50 stands for zero in the data rows.
Each row has a hidden score. How much does it go up from the first row of each pair to the second? 6 means little or no change, 12 a big rise and 0 a big fall.
tensor([45, 44, 42, 39, 22, 45, 40, 60, 53, 46, 48, 61])
tensor([34, 60, 40, 51, 55, 75, 41, 50, 69, 72, 61, 36]) -> 8
tensor([47, 68, 48, 35, 49, 59, 62, 48, 54, 48, 58, 66])
tensor([26, 80, 51, 23, 68, 18, 54, 57, 28, 34, 10, 97]) -> 6
tensor([61, 53, 70, 58, 52, 29, 67, 52, 55, 57, 47, 21])
tensor([45, 49, 76, 46, 52, 33, 55, 40, 50, 37, 53, 44]) -> 5
tensor([71, 54, 54, 58, 58, 47, 55, 63, 57, 42, 54, 70])
tensor([30, 43, 54, 45, 31, 35, 65, 44, 54, 47, 53, 50]) -> 4
tensor([47, 43, 67, 50, 36, 35, 40, 41, 60, 80, 54, 39])
tensor([46, 55, 28, 54, 52, 53, 35, 61, 49, 69, 43, 56]) -> 2
tensor([47, 43, 43, 46, 42, 50, 54, 71, 57, 30, 67, 62])
tensor([45, 63, 55, 54, 28, 46, 56, 66, 43, 52, 45, 58]) -> 4
tensor([48, 49, 70, 44, 33, 46, 71, 46, 59, 43, 58, 37])
tensor([54, 44, 48, 46, 62, 57, 39, 51, 56, 48, 61, 29]) -> 8
tensor([51, 44, 34, 60, 53, 59, 18, 24, 36, 87, 60, 28])
tensor([39, 45, 58, 52, 52, 49, 57, 60, 65, 52, 49, 54]) -> 9
tensor([70, 42, 60, 49, 44, 69, 44, 39, 51, 70, 46, 39])
tensor([62, 60, 50, 44, 40, 34, 54, 63, 59, 44, 48, 57]) -> 8
tensor([53, 56, 49, 60, 37, 30, 54, 59, 42, 55, 43, 71])
tensor([62, 61, 65, 37, 40, 35, 51, 56, 54, 56, 49, 45]) -> 11
tensor([61, 48, 38, 64, 65, 55, 49, 36, 31, 46, 50, 38])
tensor([54, 34, 55, 56, 58, 65, 37, 69, 57, 30, 56, 63]) -> 8
tensor([45, 51, 40, 50, 55, 64, 65, 62, 57, 54, 65, 43])
tensor([67, 56, 70, 32, 45, 32, 69, 45, 45, 47, 44, 58]) -> 7
tensor([50, 57, 49, 57, 42, 47, 64, 55, 47, 50, 57, 70])
tensor([57, 56, 45, 43, 61, 53, 33, 33, 38, 55, 66, 38]) -> 10
tensor([50, 48, 71, 38, 42, 46, 56, 42, 56, 36, 42, 38])
tensor([48, 45, 77, 32, 38, 46, 77, 53, 77, 43, 42, 33]) -> 7
tensor([44, 46, 36, 59, 45, 67, 32, 82, 83, 45, 66, 57])
tensor([58, 49, 62, 39, 44, 59, 58, 52, 72, 59, 53, 34]) -> 7
tensor([79, 31, 43, 59, 64, 51, 49, 77, 62, 37, 66, 54])
tensor([42, 51, 35, 52, 41, 58, 61, 55, 56, 40, 45, 45]) -> 1
tensor([45, 55, 54, 52, 31, 39, 53, 48, 43, 46, 40, 65])
tensor([37, 63, 49, 68, 37, 46, 54, 54, 53, 33, 50, 67]) -> 7
tensor([48, 62, 47, 41, 41, 42, 46, 57, 40, 56, 49, 68])
tensor([58, 45, 66, 47, 67, 56, 35, 42, 36, 47, 57, 33]) -> 12
tensor([51, 62, 57, 58, 68, 65, 46, 41, 49, 58, 50, 45])
tensor([51, 51, 42, 35, 25, 43, 52, 46, 48, 50, 50, 79]) -> 0
tensor([53, 44, 62, 57, 57, 60, 45, 50, 37, 61, 58, 45])
tensor([40, 53, 37, 50, 38, 54, 30, 43, 42, 57, 37, 56]) -> 2
tensor([67, 41, 58, 51, 62, 60, 29, 30, 44, 43, 48, 40])
tensor([64, 50, 50, 43, 65, 60, 53, 45, 39, 54, 49, 45]) -> 4
tensor([48, 56, 37, 43, 40, 63, 56, 61, 54, 54, 71, 49])
tensor([50, 46, 35, 62, 23, 42, 42, 56, 46, 57, 49, 63]) -> 3
tensor([41, 45, 30, 52, 28, 44, 49, 59, 50, 44, 47, 73])
tensor([55, 47, 17, 52, 30, 44, 53, 64, 54, 44, 38, 56]) -> 7
tensor([44, 44, 78, 39, 28, 34, 68, 37, 60, 48, 64, 22])
tensor([66, 41, 53, 61, 40, 52, 50, 74, 72, 33, 77, 62]) -> 4
tensor([56, 59, 57, 43, 64, 59, 39, 33, 41, 50, 53, 44])
tensor([69, 54, 53, 69, 61, 67, 40, 37, 36, 42, 51, 51]) -> 4
tensor([52, 29, 42, 37, 62, 33, 45, 60, 62, 43, 43, 55])
tensor([56, 39, 50, 59, 56, 29, 38, 69, 55, 21, 47, 76]) -> 6
tensor([49, 52, 47, 56, 47, 43, 45, 58, 50, 44, 48, 75])
tensor([37, 55, 72, 34, 28, 25, 89, 21, 16, 37, 51, 21]) -> 9
tensor([31, 50, 49, 47, 72, 82, 63, 54, 56, 34, 44, 24])
tensor([62, 58, 60, 43, 51, 43, 63, 48, 63, 48, 49, 39]) -> 6
tensor([44, 43, 33, 60, 19, 47, 45, 47, 47, 43, 42, 53])
tensor([46, 56, 68, 51, 43, 40, 46, 34, 53, 80, 40, 38]) -> 10
tensor([48, 45, 32, 49, 46, 58, 53, 73, 54, 57, 74, 46])
tensor([49, 60, 64, 32, 33, 27, 73, 43, 44, 55, 56, 22]) -> 9
tensor([53, 45, 58, 46, 66, 43, 52, 34, 61, 33, 37, 58])
tensor([68, 52, 47, 47, 65, 58, 52, 27, 53, 45, 53, 32]) -> 6
tensor([55, 19, 70, 40, 56, 36, 44, 57, 57, 43, 46, 50])
tensor([69, 48, 56, 59, 49, 55, 45, 64, 62, 43, 62, 50]) -> 4
tensor([27, 67, 40, 44, 55, 87, 74, 82, 83, 39, 51, 42])
tensor([66, 56, 61, 44, 72, 37, 17, 14, 18, 92, 36, 53]) -> 4
tensor([41, 63, 40, 52, 44, 39, 52, 62, 59, 45, 55, 57])
tensor([57, 39, 60, 59, 78, 58, 40, 51, 45, 51, 63, 40]) -> 10
tensor([63, 49, 39, 49, 60, 85, 36, 47, 53, 63, 55, 34])
tensor([52, 47, 76, 47, 35, 26, 67, 36, 58, 49, 44, 36]) -> 10
tensor([39, 54, 33, 59, 34, 37, 46, 66, 50, 49, 63, 60])
tensor([60, 46, 52, 57, 58, 62, 45, 41, 39, 52, 48, 40]) -> 8
tensor([53, 38, 74, 43, 44, 42, 54, 35, 60, 53, 41, 38])
tensor([59, 40, 60, 52, 64, 67, 36, 44, 50, 40, 58, 47]) -> 6
tensor([30, 52, 56, 60, 47, 39, 57, 61, 48, 32, 53, 61])
tensor([56, 90, 71, 30, 62, 18, 65, 45, 45, 41, 28, 71]) -> 7
tensor([54, 52, 46, 38, 51, 43, 48, 55, 48, 49, 52, 54])
tensor([28, 50, 37, 27, 20, 32, 75, 31, 40, 40, 46, 46]) -> 2
tensor([55, 56, 61, 43, 57, 71, 50, 40, 44, 42, 44, 43])
tensor([55, 42, 50, 67, 44, 56, 37, 60, 50, 39, 74, 70]) -> 5
tensor([75, 44, 48, 59, 55, 60, 58, 76, 73, 41, 65, 54])
tensor([49, 32, 56, 52, 63, 24, 52, 63, 54, 48, 37, 59]) -> 6
tensor([38, 53, 20, 59, 45, 43, 49, 65, 39, 45, 44, 69])
tensor([34, 63, 37, 50, 27, 40, 43, 38, 36, 52, 50, 56]) -> 6
tensor([58, 40, 53, 66, 54, 69, 35, 41, 39, 63, 46, 34])
tensor([75, 52, 58, 76, 60, 50, 35, 65, 42, 47, 46, 69]) -> 7
tensor([44, 44, 28, 58, 40, 59, 45, 42, 47, 99, 58, 45])
tensor([71, 46, 41, 61, 64, 69, 33, 50, 52, 69, 43, 23]) -> 12
tensor([57, 29, 67, 38, 60, 30, 59, 40, 56, 52, 46, 61])
tensor([48, 63, 46, 29, 35, 37, 49, 62, 44, 43, 45, 76]) -> 2
tensor([56, 49, 43, 52, 77, 67, 54, 88, 99, 28, 60, 48])
tensor([13, 66, 50, 17, 68, 89, 79, 76, 84,  9, 34, 16]) -> 6
tensor([43, 28, 45, 58, 31, 49, 55, 55, 36, 43, 64, 73])
tensor([54, 58, 53, 59, 53, 61, 32, 54, 40, 42, 45, 32]) -> 12
tensor([53, 62, 58, 33, 65, 35, 49, 35, 54, 60, 38, 43])
tensor([44, 45, 35, 55, 47, 45, 53, 47, 34, 49, 46, 66]) -> 0
tensor([45, 31, 56, 44, 73, 40, 50, 56, 65, 41, 33, 47])
tensor([47, 54, 49, 66, 60, 63, 50, 35, 40, 48, 44, 37]) -> 2
tensor([66, 36, 41, 58, 56, 50, 40, 76, 59, 26, 55, 65])
tensor([47, 59, 46, 51, 36, 42, 43, 49, 39, 47, 65, 60]) -> 3
tensor([50, 55, 36, 61, 35, 44, 51, 47, 39, 45, 49, 58])
tensor([42, 52, 23, 47, 29, 35, 66, 57, 39, 52, 44, 79]) -> 2
tensor([43, 58, 72, 39, 64, 63, 43, 54, 40, 52, 51, 37])
tensor([47, 53, 35, 49, 28, 48, 45, 75, 46, 51, 49, 67]) -> 0
tensor([55, 37, 53, 60, 63, 58, 42, 52, 43, 47, 56, 36])
tensor([60, 52, 69, 34, 40, 38, 63, 47, 68, 41, 73, 31]) -> 9
tensor([64, 23, 48, 76, 43, 52, 19, 51, 52, 70, 58, 48])
tensor([63, 44, 62, 42, 43, 42, 65, 44, 52, 57, 66, 50]) -> 7
tensor([44, 49, 39, 63, 33, 52, 46, 61, 61, 53, 45, 49])
tensor([61, 45, 63, 50, 55, 55, 34, 50, 41, 60, 53, 47]) -> 9
tensor([54, 40, 50, 49, 46, 63, 40, 65, 52, 48, 64, 49])
tensor([39, 57, 43, 46, 46, 65, 60, 81, 64, 65, 73, 42]) -> 6
tensor([27, 59, 39, 44, 47, 31, 58, 61, 47, 46, 52, 65])
tensor([65, 47, 68, 48, 62, 61, 43, 54, 46, 62, 46, 43]) -> 9
tensor([36, 54, 32, 53, 41, 52, 35, 62, 51, 65, 49, 53])
tensor([43, 45, 43, 48, 59, 39, 74, 52, 63, 24, 50, 56]) -> 11
tensor([58, 63, 66, 32, 46, 39, 52, 47, 54, 50, 52, 46])
tensor([30, 44, 54, 46, 79, 45, 60, 58, 63, 36, 57, 52]) -> 8
tensor([24, 70, 40, 32, 66, 76, 68, 79, 79, 51, 64, 46])
tensor([57, 57, 55, 52, 63, 58, 38, 37, 35, 54, 66, 43]) -> 5
tensor([46, 58, 38, 53, 45, 47, 48, 47, 52, 53, 48, 56])
tensor([53, 36, 65, 66, 62, 54, 45, 39, 38, 54, 50, 29]) -> 11
tensor([44, 53, 76, 32, 42, 29, 48, 37, 52, 79, 34, 53])
tensor([49, 82, 49, 48, 42, 44, 54, 45, 50, 42, 39, 64]) -> 4
tensor([48, 44, 67, 30, 60, 35, 30, 19, 40, 99, 32, 29])
tensor([52, 56, 54, 54, 63, 68, 47, 55, 65, 50, 59, 36]) -> 8
tensor([46, 55, 61, 47, 60, 61, 52, 36, 40, 54, 40, 45])
tensor([54, 37, 38, 57, 44, 63, 48, 62, 54, 36, 53, 54]) -> 5
tensor([36, 74, 39, 42, 59, 19, 27, 34, 19, 84, 21, 85])
tensor([59, 45, 53, 62, 35, 40, 44, 53, 44, 48, 55, 59]) -> 11
tensor([56, 59, 68, 49, 36, 28, 62, 49, 59, 35, 38, 45])
tensor([61, 46, 60, 49, 49, 65, 33, 34, 40, 47, 53, 40]) -> 4
tensor([58, 48, 46, 50, 69, 54, 42, 43, 40, 45, 41, 59])
tensor([52, 51, 63, 51, 42, 45, 63, 57, 67, 52, 62, 24]) -> 10
tensor([59, 40, 61, 45, 55, 34, 50, 47, 47, 46, 34, 72])
tensor([60, 36, 74, 45, 54, 48, 63, 48, 57, 48, 67, 38]) -> 10
tensor([43, 52, 44, 67, 45, 41, 44, 51, 49, 44, 40, 76])
tensor([28, 72, 37, 47, 44, 67, 53, 65, 79, 46, 51, 46]) -> 9
tensor([41, 43, 35, 61, 28, 40, 47, 62, 54, 72, 35, 67])
tensor([44, 52, 47, 74, 30, 43, 49, 61, 57, 47, 34, 65]) -> 9
tensor([52, 34, 50, 65, 44, 57, 41, 35, 43, 47, 49, 21])
tensor([45, 47, 48, 57, 32, 47, 31, 50, 44, 37, 38, 53]) -> 4
tensor([81, 33, 45, 53, 44, 51, 39, 72, 62, 47, 62, 62])
tensor([52, 50, 32, 53, 48, 63, 73, 75, 62, 70, 67, 43]) -> 4
tensor([39, 60, 59, 60, 42, 33, 65, 33, 54, 53, 48, 40])
tensor([68, 45, 42, 55, 38, 54, 63, 64, 63, 33, 61, 75]) -> 3
tensor([58, 45, 58, 63, 56, 72, 35, 48, 57, 64, 50, 52])
tensor([55, 56, 34, 52, 25, 41, 62, 44, 36, 57, 64, 58]) -> 2
tensor([57, 52, 47, 50, 74, 53, 24, 25, 25, 86, 47, 44])
tensor([56, 59, 40, 64, 38, 53, 51, 61, 59, 66, 49, 52]) -> 5
tensor([38, 57, 60, 39, 68, 42, 53, 44, 50, 29, 42, 63])
tensor([53, 22, 45, 33, 53, 44, 41, 26, 52, 82, 38, 44]) -> 2
tensor([60, 39, 57, 67, 62, 64, 33, 21, 39, 67, 49, 24])
tensor([47, 65, 46, 71, 24, 34, 51, 60, 43, 38, 51, 52]) -> 4
tensor([62, 53, 51, 50, 83, 58, 29, 31, 43, 43, 46, 31])
tensor([54, 42, 43, 51, 60, 56, 38, 63, 76, 51, 60, 54]) -> 4
tensor([36, 31, 55, 42, 65, 41, 58, 51, 75, 39, 35, 49])
tensor([49, 46, 54, 56, 60, 63, 43, 51, 50, 46, 46, 42]) -> 4
tensor([ 5, 57, 30, 23, 13, 23, 93, 30, 26, 38, 48, 33])
tensor([36, 52, 31, 51, 33, 33, 45, 36, 42, 59, 61, 59]) -> 6
tensor([57, 48, 53, 77, 63, 79, 38, 44, 41, 55, 43, 32])
tensor([59, 48, 34, 59, 65, 53, 48, 35, 32, 51, 62, 34]) -> 6
tensor([47, 54, 47, 57, 46, 70, 40, 40, 63, 79, 63, 46])
tensor([47, 36, 37, 49, 35, 49, 53, 59, 50, 44, 48, 58]) -> 6
tensor([45, 49, 76, 50, 36, 43, 77, 47, 56, 46, 47, 41])
tensor([54, 57, 78, 46, 32, 36, 52, 47, 51, 42, 56, 46]) -> 7
tensor([53, 65, 67, 54, 74, 58, 37, 50, 36, 50, 54, 45])
tensor([55, 39, 50, 54, 73, 58, 34, 39, 39, 53, 59, 36]) -> 5
tensor([51, 41, 57, 49, 61, 56, 48, 34, 41, 45, 43, 36])
tensor([35, 57, 30, 56, 23, 36, 54, 48, 37, 50, 51, 44]) -> 1
tensor([49, 59, 52, 49, 68, 85, 60, 70, 70, 32, 48, 23])
tensor([49, 54, 57, 44, 64, 53, 55, 46, 38, 45, 58, 57]) -> 2
tensor([64, 42, 53, 56, 64, 70, 43, 47, 29, 54, 53, 31])
tensor([42, 48, 43, 62, 29, 35, 56, 52, 33, 48, 53, 65]) -> 1
tensor([62, 52, 54, 40, 68, 62, 42, 37, 36, 52, 54, 38])
tensor([47, 48, 38, 51, 53, 47, 33, 54, 47, 75, 47, 66]) -> 1
tensor([55, 41, 57, 49, 56, 61, 53, 43, 37, 62, 61, 51])
tensor([62, 37, 63, 59, 62, 72, 44, 40, 44, 52, 50, 41]) -> 8
tensor([33, 51, 51, 59, 47, 50, 62, 71, 54, 66, 59, 55])
tensor([21, 74, 25, 29, 44, 69, 95, 73, 93, 19, 63, 33]) -> 9
tensor([55, 42, 52, 66, 52, 65, 45, 57, 37, 46, 53, 42])
tensor([48, 52, 84, 31, 49, 26, 43, 54, 40, 45, 52, 39]) -> 11
tensor([54, 25, 46, 60, 55, 51, 39, 83, 69, 36, 52, 60])
tensor([49, 34, 59, 50, 71, 35, 60, 42, 46, 47, 52, 71]) -> 4
tensor([55, 55, 43, 44, 62, 78, 39, 37, 72, 47, 45, 30])
tensor([50, 40, 34, 38, 38, 42, 47, 61, 37, 54, 55, 55]) -> 2
tensor([45, 47, 42, 39, 17, 42, 60, 49, 43, 39, 54, 61])
tensor([59, 66, 44, 57, 42, 34, 65, 38, 55, 63, 42, 38]) -> 9
tensor([72, 30, 58, 71, 67, 45, 36, 71, 49, 36, 57, 66])
tensor([26, 63, 29, 53, 41, 62, 61, 53, 45, 66, 67, 57]) -> 0
tensor([47, 50, 59, 35, 64, 29, 60, 43, 63, 49, 50, 54])
tensor([39, 53, 35, 63, 45, 44, 49, 49, 45, 56, 58, 63]) -> 0
tensor([43, 70, 48, 31, 44, 30, 26, 43, 35, 75, 27, 69])
tensor([62, 58, 57, 36, 39, 54, 62, 50, 40, 41, 45, 41]) -> 10
tensor([42, 44, 58, 34, 55, 26, 58, 58, 62, 30, 39, 58])
tensor([56, 73, 44, 55, 44, 44, 41, 45, 28, 54, 36, 66]) -> 0
tensor([38, 48, 43, 64, 12, 37, 61, 31, 38, 46, 49, 50])
tensor([65, 49, 68, 37, 38, 41, 68, 60, 64, 51, 67, 30]) -> 12
tensor([59, 52, 45, 47, 55, 63, 31, 45, 37, 61, 50, 33])
tensor([46, 59, 36, 44, 31, 34, 47, 33, 38, 65, 43, 65]) -> 1
tensor([67, 53, 54, 51, 49, 59, 53, 48, 51, 53, 54, 38])
tensor([67, 50, 40, 64, 62, 81, 45, 70, 80, 43, 59, 55]) -> 6
tensor([61, 47, 41, 66, 73, 75, 36, 45, 50, 57, 53, 33])
tensor([70, 39, 39, 70, 55, 64, 37, 82, 61, 56, 73, 68]) -> 4
tensor([60, 48, 56, 55, 53, 57, 53, 62, 44, 46, 56, 36])
tensor([42, 48, 40, 67, 39, 32, 54, 53, 41, 37, 45, 70]) -> 1
tensor([45, 45, 32, 51, 47, 47, 57, 60, 54, 35, 54, 58])
tensor([35, 46, 40, 71, 24, 42, 32, 42, 46, 70, 44, 53]) -> 2
tensor([60, 42, 65, 50, 63, 36, 62, 41, 55, 61, 46, 46])
tensor([39, 58, 28, 43, 45, 61, 59, 58, 51, 66, 70, 59]) -> 0
tensor([61, 52, 62, 43, 36, 40, 64, 48, 57, 43, 40, 53])
tensor([51, 63, 28, 59, 33, 38, 34, 28, 44, 86, 44, 59]) -> 0
tensor([12, 67, 42, 29, 48, 68, 73, 76, 81, 31, 44, 43])
tensor([62, 53, 29, 65, 42, 51, 51, 46, 43, 55, 55, 58]) -> 1
tensor([64, 30, 62, 44, 76, 29, 39, 52, 60, 48, 44, 46])
tensor([39, 50, 19, 51, 44, 39, 41, 44, 31, 43, 48, 65]) -> 0
tensor([40, 68, 48, 50, 53, 30, 63, 52, 42, 54, 37, 67])
tensor([28, 62, 36, 48, 33, 40, 77, 42, 53, 49, 42, 63]) -> 3
tensor([29, 64, 57, 40, 71, 93, 70, 75, 70, 15, 55, 23])
tensor([76, 38, 50, 49, 57, 57, 35, 23, 48, 60, 54, 40]) -> 0
tensor([56, 43, 49, 64, 57, 55, 23, 37, 38, 81, 46, 42])
tensor([50, 47, 51, 39, 57, 57, 65, 19, 38, 51, 61, 25]) -> 8
tensor([49, 56, 34, 69, 37, 40, 49, 40, 38, 58, 53, 68])
tensor([48, 58, 25, 36, 55, 72, 64, 79, 65, 62, 66, 47]) -> 10
tensor([38, 42, 59, 29, 59, 38, 47, 37, 53, 29, 44, 60])
tensor([38, 74, 41, 61, 38, 35, 43, 45, 49, 23, 51, 68]) -> 3
tensor([37, 48, 56, 62, 43, 47, 46, 46, 58, 48, 52, 58])
tensor([36, 49, 53, 60, 27, 34, 57, 63, 42, 67, 56, 67]) -> 3
tensor([38, 42, 35, 53, 48, 66, 72, 55, 55, 53, 51, 48])
tensor([50, 45, 38, 40, 58, 59, 45, 42, 36, 36, 46, 51]) -> 8
tensor([61, 43, 52, 51, 63, 58, 44, 52, 46, 44, 71, 47])
tensor([69, 45, 47, 57, 76, 58, 37, 34, 42, 34, 40, 40]) -> 6
tensor([40, 54, 49, 60, 36, 29, 50, 62, 38, 54, 41, 68])
tensor([40, 30, 58, 42, 40, 30, 68, 25, 42, 30, 57, 41]) -> 10
tensor([70, 31, 39, 51, 56, 50, 51, 57, 59, 48, 53, 74])
tensor([56, 54, 75, 50, 48, 34, 49, 47, 58, 65, 47, 45]) -> 10
tensor([73, 49, 42, 60, 49, 46, 36, 67, 62, 51, 79, 61])
tensor([27, 53, 52, 39, 74, 57, 69, 69, 99, 25, 28, 33]) -> 12
tensor([61, 45, 84, 55, 42, 44, 81, 57, 66, 40, 63, 31])
tensor([45, 33, 33, 50, 12, 46, 31, 38, 30, 87, 50, 55]) -> 0
tensor([25, 60, 41, 51, 56, 69, 68, 62, 57, 34, 67, 34])
tensor([39, 55, 55, 60, 40, 50, 46, 59, 57, 44, 55, 54]) -> 5
tensor([53, 70, 58, 30, 70, 46, 59, 54, 35, 29, 18, 99])
tensor([50, 51, 42, 50, 36, 32, 43, 65, 48, 44, 41, 80]) -> 6
tensor([47, 68, 70, 26, 43, 17, 41, 36, 40, 57, 33, 60])
tensor([48, 55, 45, 66, 39, 52, 45, 42, 42, 50, 51, 46]) -> 4
tensor([36, 60, 36, 48, 33, 29, 43, 66, 36, 55, 47, 70])
tensor([61, 40, 45, 45, 51, 63, 51, 30, 39, 41, 34, 47]) -> 8
tensor([49, 39, 52, 50, 70, 38, 55, 47, 45, 47, 49, 68])
tensor([39, 63, 55, 45, 31, 39, 44, 35, 41, 39, 50, 61]) -> 4
tensor([45, 48, 62, 62, 48, 53, 48, 24, 33, 39, 61, 43])
tensor([43, 52, 44, 44, 51, 67, 62, 63, 59, 59, 63, 51]) -> 5
tensor([58, 57, 36, 50, 79, 65, 37, 55, 26, 74, 31, 53])
tensor([56, 42, 59, 50, 69, 59, 48, 30, 29, 60, 56, 47]) -> 8
tensor([58, 48, 49, 67, 64, 57, 52, 41, 42, 51, 53, 55])
tensor([56, 37, 59, 56, 52, 69, 46, 40, 53, 60, 58, 49]) -> 6
tensor([54, 44, 57, 60, 50, 69, 51, 45, 45, 58, 46, 35])
tensor([83, 27, 48, 58, 56, 57, 27, 46, 38, 46, 58, 41]) -> 8
tensor([56, 32, 54, 37, 60, 37, 53, 40, 55, 53, 54, 50])
tensor([46, 48, 61, 45, 48, 37, 73, 55, 50, 52, 40, 41]) -> 6
tensor([41, 43, 48, 43, 61, 76, 54, 49, 58, 53, 60, 49])
tensor([54, 43, 59, 77, 45, 55, 51, 28, 37, 45, 62, 40]) -> 6
tensor([57, 36, 47, 65, 49, 47, 51, 70, 64, 47, 70, 51])
tensor([63, 44, 32, 52, 45, 70, 25, 32, 47, 81, 58, 24]) -> 2
tensor([48, 36, 34, 42, 58, 58, 44, 61, 61, 37, 64, 48])
tensor([73, 43, 56, 50, 58, 55, 33, 48, 32, 40, 50, 30]) -> 8
tensor([62, 42, 34, 60, 59, 57, 48, 52, 33, 39, 51, 50])
tensor([54, 54, 50, 49, 60, 43, 45, 72, 58, 35, 47, 68]) -> 9
tensor([39, 58, 29, 46, 32, 41, 65, 50, 45, 65, 41, 70])
tensor([28, 50, 44, 42, 61, 59, 53, 46, 59, 62, 65, 60]) -> 11
tensor([44, 49, 26, 55, 30, 41, 57, 54, 47, 42, 47, 53])
tensor([42, 59, 48, 48, 62, 59, 40, 26, 17, 57, 62, 29]) -> 9
tensor([63, 58, 55, 37, 58, 59, 44, 49, 32, 56, 37, 42])
tensor([53, 51, 46, 66, 56, 52, 49, 47, 32, 46, 51, 47]) -> 5
tensor([61, 54, 46, 53, 37, 58, 66, 74, 51, 51, 61, 45])
tensor([68, 37, 38, 63, 62, 51, 45, 64, 55, 45, 61, 70]) -> 6
tensor([64, 48, 81, 44, 39, 47, 62, 43, 62, 44, 52, 33])
tensor([41, 57, 28, 55, 48, 64, 70, 58, 50, 50, 65, 46]) -> 0
tensor([62, 50, 53, 53, 61, 66, 41, 37, 50, 48, 47, 30])
tensor([55, 32, 68, 46, 60, 34, 43, 41, 45, 40, 36, 65]) -> 6
tensor([46, 61, 32, 55, 44, 62, 55, 80, 75, 51, 47, 49])
tensor([30, 68, 65, 32, 56, 70, 76, 75, 99, 36, 53, 25]) -> 12
tensor([44, 41, 43, 48, 43, 37, 43, 51, 45, 54, 43, 56])
tensor([68, 54, 81, 40, 46, 47, 61, 44, 58, 48, 56, 35]) -> 12
tensor([41, 62, 75, 40, 39, 41, 62, 24, 54, 53, 48, 41])
tensor([62, 41, 46, 48, 65, 60, 48, 41, 46, 61, 46, 39]) -> 5
tensor([42, 52, 35, 57, 45, 42, 35, 40, 44, 82, 58, 58])
tensor([52, 53, 40, 64, 48, 47, 39, 65, 55, 53, 62, 71]) -> 8
tensor([51, 43, 41, 73, 44, 61, 20, 18, 33, 90, 59, 35])
tensor([65, 49, 65, 37, 57, 62, 33, 49, 46, 63, 54, 48]) -> 11
tensor([54, 71, 55, 24, 68, 52, 52, 39, 30, 38, 33, 69])
tensor([27, 55, 37, 52, 40, 60, 43, 53, 68, 44, 49, 43]) -> 6
tensor([44, 48, 36, 61, 45, 36, 52, 67, 50, 47, 42, 68])
tensor([38, 71, 52, 53, 55, 35, 59, 53, 47, 39, 42, 79]) -> 7
tensor([42, 54, 41, 38, 58, 60, 51, 57, 43, 56, 56, 47])
tensor([50, 46, 60, 38, 67, 27, 53, 44, 55, 33, 46, 50]) -> 11
tensor([50, 72, 50, 39, 64, 50, 65, 66, 58, 59, 55, 71])
tensor([51, 43, 67, 47, 63, 28, 47, 54, 39, 50, 41, 58]) -> 9
tensor([68, 42, 50, 67, 51, 49, 46, 79, 56, 46, 59, 62])
tensor([31, 54, 59, 53, 41, 49, 46, 49, 64, 68, 48, 32]) -> 6
tensor([65, 40, 42, 54, 53, 54, 39, 68, 58, 35, 64, 54])
tensor([43, 43, 53, 54, 60, 44, 63, 43, 42, 45, 50, 56]) -> 4
tensor([31, 73, 33, 43, 46, 21, 13, 26,  4, 99,  7, 85])
tensor([64, 40, 60, 49, 70, 57, 22, 36, 44, 54, 42, 47]) -> 12
tensor([46, 47, 56, 29, 68, 26, 62, 41, 51, 38, 39, 70])
tensor([21, 66, 23, 34, 56, 82, 83, 99, 89, 44, 59, 38]) -> 6
tensor([37, 49, 73, 50, 50, 31, 69, 35, 45, 43, 45, 36])
tensor([12, 79, 44, 33, 79, 84, 81, 74, 90, 28, 30, 21]) -> 8
tensor([34, 68, 38, 54, 63, 22, 45, 42, 35, 72, 43, 78])
tensor([55, 54, 39, 57, 34, 38, 52, 53, 43, 44, 51, 49]) -> 8
tensor([41, 31, 51, 40, 56, 45, 59, 14, 23, 50, 41, 29])
tensor([63, 51, 38, 58, 62, 67, 23, 35, 56, 60, 54, 36]) -> 7
tensor([58, 36, 42, 56, 57, 56, 48, 37, 39, 54, 43, 32])
tensor([58, 59, 60, 57, 55, 62, 42, 40, 38, 42, 56, 32]) -> 8
tensor([55, 43, 41, 50, 39, 47, 69, 55, 68, 42, 65, 62])
tensor([52, 60, 34, 45, 35, 59, 44, 56, 58, 29, 60, 72]) -> 4
tensor([50, 56, 72, 47, 52, 55, 52, 47, 38, 45, 54, 33])
tensor([54, 41, 55, 36, 71, 31, 29, 32, 35, 74, 23, 73]) -> 1
tensor([41, 58, 54, 56, 32, 45, 56, 59, 66, 45, 44, 63])
tensor([55, 55, 43, 59, 27, 46, 53, 62, 49, 57, 58, 66]) -> 4
tensor([60, 51, 54, 56, 54, 62, 38, 47, 46, 62, 47, 36])
tensor([58, 38, 45, 62, 59, 72, 22, 42, 34, 76, 49, 36]) -> 4
tensor([53, 50, 52, 55, 53, 63, 44, 33, 42, 61, 47, 46])
tensor([55, 56, 40, 54, 26, 48, 37, 38, 37, 71, 41, 63]) -> 2
tensor([56, 44, 56, 57, 59, 54, 47, 40, 44, 55, 42, 52])
tensor([46, 48, 56, 60, 55, 62, 45, 28, 28, 50, 52, 33]) -> 6
tensor([47, 46, 45, 50, 17, 51, 44, 60, 52, 48, 44, 64])
tensor([65, 44, 54, 69, 65, 61, 31, 38, 53, 52, 54, 52]) -> 11
tensor([53, 38, 45, 50, 50, 51, 39, 61, 63, 39, 65, 51])
tensor([56, 35, 33, 40, 54, 63, 19, 28, 23, 90, 44, 37]) -> 0
tensor([56, 53, 27, 44, 48, 43, 49, 49, 42, 61, 45, 60])
tensor([53, 52, 72, 37, 38, 34, 63, 57, 55, 44, 41, 61]) -> 11
tensor([51, 54, 55, 60, 60, 65, 47, 48, 38, 55, 38, 33])
tensor([47, 50, 51, 21, 52, 43, 54, 50, 51, 20, 27, 69]) -> 5
